Rotation paths and how fast each direction turns (deg/step)
Each turn is a multiple of 5 degrees from 10 to 175, or 0.
Each row of a path follows its step; steps can be skipped.
Rotation 1:
step 1: [4,-13,-34,7,-19,25,-21,-10,-4,-9,-17,-14,-2,7,17,12,-11,2,-15,13,-20,33,-4,-11,-5,-3,2,20,-10,41,14,0,-1,37,-3,6,6,-28,-2,2,8,-11,-14,-21,-4,-11,-1,9,6,-2,15,22,-15]
step 6: [1,8,-6,14,13,7,-4,-21,-18,23,-17,-12,-7,-11,15,21,-20,4,-17,4,-1,24,-11,25,-7,11,5,-1,-28,24,15,7,30,12,-16,2,-7,-13,1,-10,24,-21,-6,-5,8,0,-8,-36,18,-16,19,23,-17]
step 11: [14,23,-14,20,3,10,25,-18,-34,11,-21,4,-7,-5,35,9,-29,4,1,3,20,-2,15,19,-1,-3,19,-19,-14,-3,-21,10,29,-2,-5,-4,-8,9,1,23,-18,-10,-16,16,0,18,-12,-22,15,-7,9,1,-8]
step 12: [0,9,-6,5,-23,-18,21,16,17,-23,-18,-10,-26,-26,-20,22,1,-2,-25,21,5,-3,5,-4,7,-9,17,-4,-12,-11,-19,4,7,23,5,32,1,14,23,14,-1,10,-25,17,3,2,25,-11,17,15,18,3,8]
step 15: [0,35,5,9,-17,3,18,-13,-5,26,0,-19,-22,-23,22,12,-5,-13,-1,7,5,-24,-23,17,7,11,-2,-25,18,8,-21,2,-2,19,0,9,1,20,19,11,-1,-25,-3,-20,13,12,-2,12,30,27,12,-1,-1]
step 16: [18,-1,-26,-2,-36,6,32,-2,-7,-27,-22,-11,-4,-19,29,-2,-6,-28,-8,21,-3,-14,11,4,3,2,32,-11,2,-11,-4,-4,32,8,6,2,1,-5,10,-7,-36,-5,-11,24,-8,8,-12,7,-7,-3,-9,-1,1]
step 25: [-9,7,-14,1,-15,-13,18,17,27,-8,-10,7,-10,-8,-7,38,-10,7,-27,29,-25,-6,4,4,-1,0,25,-1,-4,-23,15,-19,-16,11,6,2,12,-18,14,15,11,22,-9,16,-6,-13,4,-16,-10,11,38,11,-11]
Directions:
[3,-4,0,-1,9,0,4,-3,-4,3,5,2,-5,2,9,3,4,4,0,1,-8,3,-3,1,0,5,5,9,1,-2,7,-1,-8,6,-1,-1,3,0,-1,-7,11,3,0,5,-7,-3,2,-1,2,-4,-2,1,0]
90
[-1,4,-1,2,1,4,-2,3,0,-9,2,1,-3,9,0,1,3,-1,-9,3,-2,-4,0,7,-5,7,-3,1,12,7,6,-4,6,2,-3,1,-8,1,-5,-1,0,-6,-5,-2,4,-3,1,4,-5,-2,-3,-3,3]
20
[4,1,-1,-6,-3,7,5,-6,-2,-3,5,2,4,2,3,-2,-6,-6,1,-1,-6,3,-4,-5,8,9,-2,4,4,3,-1,-2,1,-1,2,-1,4,3,5,0,-5,0,8,-4,-1,7,0,2,-2,11,-6,3,5]
55
[5,-2,0,-9,3,-4,0,8,-1,0,-1,4,-5,1,8,-6,-1,-9,-5,2,3,-3,-2,1,-1,0,2,-4,-2,-7,-2,4,-1,-3,5,-1,2,6,0,-2,0,-9,1,-6,-4,0,-9,5,3,-3,-7,-4,-7]
60
[2,-6,2,1,0,12,8,-1,1,5,-2,-1,6,4,2,-2,2,-4,1,-1,-1,0,4,1,-6,-6,-5,6,-4,-1,2,-3,10,5,-2,5,-3,-3,-1,2,-5,1,-2,-4,-9,5,-2,-7,2,-9,-4,1,-3]
140
[-9,1,7,-3,-5,1,-1,8,-4,5,-1,-3,4,-2,-2,1,-2,-1,-2,5,-3,-1,-2,5,1,-3,-2,-1,14,-6,5,-6,-7,3,-1,-4,5,3,-4,6,0,3,3,-4,-3,6,-2,-3,6,0,6,2,-2]
145
[-3,-1,-3,-1,9,4,2,6,0,-6,2,4,3,-8,3,-1,3,6,3,-2,-4,2,2,3,3,2,-8,-5,-2,-5,1,7,2,8,-6,4,1,9,0,8,-1,-1,-7,5,2,1,-5,-3,-3,7,0,-2,1]
20
